Each named move below is a turn or a mirror, shown by a few rows before and after it. Which moves, in which order, take the first row of each later pair to the second? The first pair is answered.
V:
[ 17 -20   3  17 -18 -13 -13   5  18   6  16 -25  19 -10 -12  26  -4  14
  27] |-> [ 19 -19  -5   2  -5   6  -7   8  25  11  15 -23  28  -5 -17  29  -8  14
  24]
[ 16  20  -9 -25   6  43  18   1   8  14  19   9  28  21  -7  22   0  31
  11] |-> [  7  15  18  34 -41 -29  -6 -16 -11  -5  17  -1  -6   2  15  11  15  32
  24]
[-38  15   1  30 -49 -24 -24 -13  -2  -1   3   5 -22 -16  29   6  -1   6
  28] |-> [-27  21 -28 -35   2  56   2   6  21  18   4  15  17   5   5  18 -17   5
  14]
X:
[ 28  -7   1  25  12  -8  -9   3   1 -10 -13 -20   7 -11  -3  -5  13  15
  -1] |-> [ 17 -14   1  33   0 -11 -17   3   2  -8  -7 -18   4 -10   4  -3   3  17
  12]
[ -9 -13  -6  14 -27   2 -13   1   3   5   8  -4   1   1  13   1  -8   1
  11] |-> [ 18   3  -7  -7   5  14   7   1  -1  -2  -7 -11  12   0  -7  -8  15  -2
 -22]
[ 29   7   7   3  19  -5   5 -12 -14  12 -36  -4 -14  -7   3   2  15   8
 -29] |-> [  0 -11  10  27 -15 -17 -16 -11 -10  20 -20   4 -25  -5  25  11 -10  13
   8]
Y:
[ 12 -16  -1  20  -1 -25 -21  -8   0   0   5  -5 -20 -17  -6 -23  -2   4
  -3] |-> [ -7 -20  -5  17  -8 -16 -25  -4   7   7  15   5 -22 -12   4 -15 -18   4
  11]
[ 14  14  -6  -7  36  -7   7 -11  11  -8 -35   1   9 -40 -31   2  38  34
 -19] |-> [  7   2   3  24  10 -38  -9 -17   5 -11 -32  -3  -3 -48 -20  -1  37  38
  -1]
[-11  25  19  -2   5   2  12  -6   1  -2  -2   5  -8  -2  22   1   6  -8
 -17] |-> [ -9  23  20   1   4  -1  11  -7   1  -4  -3   4  -9  -4  22   0   8  -8
 -18]
[ -1  -7   0   0   4  -4  20  -1  -4   2 -12  -6  -3 -14  -3   3  -7  -3
 -13] |-> [ -2  -8   1   6  -1 -10  17  -2  -5   1 -12  -7  -4 -15  -1   3  -7  -3
 -10]
Pairs:
(two moves a pair)
[-16  -1  13  12  -6 -19  -8   0   1 -10   3   3  -9   0   8  -1 -14  -1
  10] |-> [-16   7   4 -15  14   9   5   7   8  -4   3  10   1   8   2   4 -18  -4
   0]
Y Y
[ 19  17  21   6   1  -8 -20   4  -4 -16  17  -2 -33   4 -10  -5  20   6
 -15] |-> [ 16  16   7 -21  18  29 -13  14   9  -3  21   5 -17  14 -16   4   5   6
 -12]
X V
[ -4  -5  -5 -44  30  39  15  29   7 -14   5   8  19  20   2  -1 -14   5
 -11] |-> [-35 -22  13   8 -25 -11 -17  21  -2 -17  19  10 -10  11  33   0 -26   8
  28]
X V
[ 10 -32  -2 -29  13   9   4  -8 -13  -6 -19 -14   9  -2 -23  -2   8  -9
 -14] |-> [ -1 -46   7   1 -16 -17 -15 -11 -17  -7 -11 -16  -3  -8 -10  -2   1  -6
  10]
Y X
[ 18 -11   2 -34  25  46  -7   5  18   1   2  -4  18  12 -23   1  -6   1
 -14] |-> [ 28  -4  29  12   0 -20 -17 -13  -5 -23 -12 -19 -11  -9 -17 -18  25   0
 -26]
V X
[-11   4  23   2  -2 -20 -18   6 -22  -2  -9  23  -6  -2  28  -6 -18 -18
   1] |-> [  6  12  24  -1  11 -24 -10   3 -25  -8 -17  16  -3  -5  18 -13  -2 -18
 -16]
X Y
[ 28   9  -6 -13   3  23  -1 -19 -13 -14  -4 -11   9   3  -7  -5  -2   3
  -5] |-> [ 20   3   3  11 -18  -4 -12 -24 -18 -18  -3 -13  -4  -3   4  -7  -2   4
   6]
V X
[  9  19   2 -30  27   6  18  -3  -4 -10   3  -3 -32   5   8   3  30 -14
 -24] |-> [-24   6  -3 -26   5  17   2   4   6   4  22  13 -37  12  29  18  -2 -11
  10]
X Y
[-31  21   3  -8 -14   7  -2   8  -5   3   7  19 -18  -4  21   8  -9 -16
 -11] |-> [ -8  30   3 -19   7  10   9   7  -8  -4  -5  10 -11  -6   4   1   9 -17
 -33]
Y Y
[ 17  19 -20  22  12   0   1 -21  -6   0 -15  -5  -7  -9   8   0  17  -1
 -21] |-> [ -7  10 -19  34 -10  -5 -12 -19  -2   7  -3   5 -15  -7  24   8  -2   1
   3]
Y Y
[  8  20   0   4   6  11 -20  16  -1   9   3  -1  22   7 -25   2   7  -2
 -23] |-> [ -8  14   8  27 -18 -12 -32  13  -5   7   8   2   7   3 -10   4   2   0
  -8]
V Y
[ 26  16 -10 -36  11  27  13   9  10   3   4 -14  33  10 -25 -16  -6  10
 -22] |-> [-15   3  12  22 -51 -32 -19  -2  -1  -4  19  -8  -6  -2  15 -14 -19  10
  17]
V Y
[  3  -5 -16 -10  14   9 -11  -9   7  -7  11  11   7  18  -6   7 -19  -4
   7] |-> [  0 -10 -14  -1   4   1 -17 -10   6  -7  13  10   3  16  -2   8 -21  -3
  15]
Y X
[ -1   0 -10 -15   3  17   2   4  10   4  12   5   9   5 -14   0 -12   3
   6] |-> [  7   2   4  12 -12 -20  -6  -7  -2  -9   4  -6  -5  -8 -13 -11   5   2
   1]
Y V
[-46   6  11  -6 -19  -1  -3   2   5   5   9  21 -23   6  28  11 -15  -5
   2] |-> [-41  14  17  -2 -19 -13  -1  -1  -1  -1   4  18 -29   2  28   7  -5  -7
  -8]
Y V
[-44   3  -5 -46 -24   7  33  -5  21  -7  -3  28 -17  13  -9 -11  -4   5
   8] |-> [-25  14   1 -44 -15  -9  41 -12  12 -20 -15  19 -21   6 -18 -21  19   2
 -15]
V X
